In the rows, 128 means zero.
One turn moves each row of this set onto another row. After a few examples, where does it send each row asked below?
Gos: [140 131 138 117 124 129  92 136 105 162 123 106 126 136 117 140 112 127
 144 121 136 130 118 147 151 128 139 141 119 127 149 125 141 134 152  70
 133 136  99 147 167 115 158 167 159]
kemak: [136 127 121 116 147 120 104 135 105 121 153 103 133 132 103 130 120 146
 136 125 147 139 124 129 117 133 124 130 136 108 150 190 156 139 152  84
 127 130 114 135 145 128 146 158 118]
govez: [132 133 128 139 138 134  92 111 123 133 152 113 134 136 119 141 131 145
 123  88  96 151 171 130 152 133 129 149 134 123 145 116 137 126 151 141
 121 134 104 126 152 125 115 129 148]
Feki: [132 126 130  93 126 129  80 142  91 146 122 105 122 140 111 140 116 136
 138 126 136 132 127 148 149 126 140 149 109 126 154 121 141 125 146  87
 129 134 102 141 157 120 161 155 180]
popos: [126 138 125 100 136 121  77 129 141 130 139 101 138 139 124 135 180 140
 148  96 132 144 131 140  93 133 126 147 111 119 138 109 145 132 161  89
 127 134 111 132 148 126 128 143 131]
Tuto: [151 110 131 115 125  95 121 126 122 131 141 118 152 151  88 147 140 132
 146 147 124 151 114 155 144 119 109 141 115 122 153 149 151 132 129 140
 133  95 130 136 138 128 142 112 148]
dek: [134 126 131 151 142 127 106  97 134 145 156 109 129 142 113 145 123 134
 130  89  95 154 173 140 145 127 124 147 139 129 145 107 137 129 143 126
 123 122  99 131 151 120 118 141 146]
bup: [149 112 145 136 121  94 123 113 127 141 147 104 141 164 102 148 153 122
 148 139 127 161 100 148 147 124 105 141 130 132 133 135 138 133 131 133
 137 104 119 141 145 129 152 126 126]
fuv: [134 124 122 138 142 130 103 106 132 134 146 119 137 134 104 144 115 143
 129  95  95 142 175 141 144 122 127 145 128 118 155 118 148 131 145 129
 121 121 107 128 149 121 106 131 155]
kevi: [122 121 126 102 148 115  91 128  91 113 164  84 114 148 107 129 134 147
 128 127 146 153 128 126 115 133 117 138 137 117 138 166 139 125 144  98
 125 131 106 133 135 136 167 159 129]
Dus: [138 124 116  98 154 126  77 117 148 124 172 105 153 142 106 124 151 144
 134 147 157 151 119 127 170 135 138 147 140 122 147 164 143 114 147 120
 128 117 114 135 150 127 168 148 156]
lur: [143 130 130 173 130 121 123 124 123 137 155 112 153 143 119 139 149 134
 152 121 132 140 156 146 147 121 142 150 113 119 145 104 152 139 163 139
 134 115 118 136 135  98 129 169 127]
Kir: [139 141 123 100 142 118  88 140 150 141 144 115 156 123 118 134 163 137
 156 100 127 145 146 149  90 135 129 145 104 123 151 126 150 136 160  83
 125 124 121 132 149 120 121 143 137]
gise: [143 123 122 117 154 123  92 105 159 139 177 102 150 148 105 127 146 134
 143 146 155 152 115 133 167 131 136 143 149 128 143 160 143 118 145 102
 133 113 108 142 155 122 169 161 145]
zezib: [140 125 129 110 157 107 110 134 107 135 180  97 132 135 101 130 116 137
 143 130 141 163 146 140 109 133 121 137 134 130 148 177 139 130 140  85
 124 114 111 136 137 131 166 167 133]
Bezim: [137 128 126 149 133 118 111 135 108 126 162 110 150 143 115 135 153 142
 144 127 132 149 170 145 146 123 141 157 103 124 148  99 144 127 158 158
 129 112 124 130 124 104 137 158 149]
redeg: [155 126 140 125 121 101 111 136 115 133 149 116 155 146 110 140 160 135
 142 136 125 159 106 139 155 135 117 143 122 128 140 154 135 133 142 154
 134 117 132 134 147 131 148 112 129]
razel: [136 114 111 103 155 124  85 103 159 125 161 104 149 148  93 130 139 139
 140 152 157 138 112 136 163 122 134 141 140 115 152 163 157 121 143 102
 131 109 112 141 151 122 158 150 155]
zesap: [130 133 127  93 145 112  86 130 145 139 155 101 141 138 116 136 169 133
 154 103 129 157 151 153  85 131 124 151 106 130 144 105 141 128 150  84
 123 117 113 134 141 125 135 149 147]
Sogaz: [128 117 121 154 129 122 112 118 113 117 139 106 140 153 104 141 150 140
 143 127 134 132 154 146 144 112 135 151 107 107 148  95 161 135 159 145
 132 112 117 133 125 101 126 159 143]
kibu: [144 140 141 106 129 126  86 151  96 165 139 110 135 128 126 135 119 132
 141 121 134 145 133 146 153 138 144 148 114 139 149 129 127 126 151  88
 129 136 104 143 165 119 167 163 169]

Feki moves to Gos
redeg moves to Tuto
Dus moves to razel
And these:
Kir moves to zesap
lur moves to Bezim
kemak moves to zezib
fuv moves to dek

